grid = 175; 169; 108; 123; 125; 138; 105; 195; 83
Report the median of all entries.
A: 125
Report the entry just right of 105.
A: 195
The entry just left of 108 is 169

Questions about the row below.
1) Read off the entry just right of 70.
2) Read off the entry just left of the centre entry.
3) Read off the first entry from the left.
4) Read off the 5th entry from the end.
5) Read off the 3rd entry from the right.
6) Read off the 2nd entry from the right.
190; 179; 168; 78; 99; 68; 194; 149; 70; 79; 62; 59; 60
1) 79
2) 68
3) 190
4) 70
5) 62
6) 59

Read these off the row that follows.
1) Read off the first entry.
2) Read off the maximum.
3) Read off the entry just right of 86.
4) Read off the 1st entry from the right.
5) Read off the entry just left of 116.
6) Read off the 2nd largest entry.
137; 103; 116; 71; 60; 143; 86; 77; 104; 59; 80; 103; 151; 118; 113
1) 137
2) 151
3) 77
4) 113
5) 103
6) 143

[[ 93  76 176 114  64 139]
 [152 136 113 120 135 148]
 [123  98 103 158 107 146]
 [107 135 141 156 134 130]
 [117 140 175 101 137  82]
 [137 102 106  88 112  82]
 [131 154 144  63 141  95]
 [ 85  93  93 170  95 158]
 [ 57 107 156 163 110  85]
 [100 118 153 135 113 113]]
Rows and columns are numbered from 1.
The entry at row 2, column 1: 152
The entry in row 1 and column 3: 176
What is the top-left entry? 93
The bottom-left entry -> 100
What is the entry just left of 176? 76
What is the entry directly above the smallest entry? 85
The entry just right of 123: 98
The entry in row 3 and column 3 -> 103
What is the entry just right of the smallest entry? 107
What is the entry directly below 98? 135
What is the bottom entry of the column that holds the largest entry? 153
The entry just left of 64 is 114
The entry directly below the largest entry: 113
The bottom-right entry: 113
What is the entry at row 2, column 2? 136
The entry directly above 88: 101
What is the entry in the top-right corner? 139
The entry directly below 112: 141
The entry directly above 102 is 140
What is the entry in row 3 and column 1? 123

array([[137,  99, 163, 150],
       [155, 157, 125,  94],
       [124, 109, 141, 103],
       [142, 115, 157,  99],
       [112, 124, 164, 107],
       [146, 124, 127, 167],
       [185, 119, 126, 150],
       [152, 127, 118, 133],
       [158, 122, 151, 175],
       [113, 109, 130, 144],
       [126, 139, 116, 125],
       [108, 135, 113, 137],
       [148, 107, 149, 136],
       [133, 149, 134, 123],
       [149, 162, 125, 111]])
Counting starts at 1.
The bottom entry of the column that holds the largest entry?
Answer: 149
The entry directly below 115 -> 124
The maximum?
Answer: 185
The entry in the bottom-right corner?
Answer: 111
The entry in the top-right corner?
Answer: 150
The entry directly below 136?
Answer: 123
The entry in the top-left corner: 137
The entry directly below 103?
Answer: 99
The entry at row 3, column 1: 124
The entry directly below 148: 133
The entry directly below the smallest entry is 103
The entry at row 1, column 2?
Answer: 99
The entry just left of 118?
Answer: 127
The entry in row 1 and column 3: 163
The entry directly above 112?
Answer: 142
The entry at row 2, column 1 -> 155
The entry in row 3 and column 2 -> 109
The entry at row 2, column 2?
Answer: 157
The entry directly above 123 -> 136
The entry just right of the largest entry?
Answer: 119
The entry in row 2 and column 3?
Answer: 125
The entry just left of 167?
Answer: 127

x =
103; 149; 165; 160
131; 76; 122; 118
151; 134; 185; 144
132; 175; 106; 141
86; 168; 109; 129
165; 136; 133; 160
93; 182; 169; 120
Counting starts at 1.
The entry in row 1 and column 1?
A: 103
The entry directly above 76 is 149
The smallest entry?
A: 76
The entry in row 3 and column 1?
A: 151
The entry just left of 106 -> 175
The entry at row 2, column 1 -> 131
The entry in row 1 and column 3: 165
The entry just left of the largest entry?
A: 134
The entry directly above 109: 106
The entry in the bottom-right corner?
A: 120
The entry directly below 122 is 185
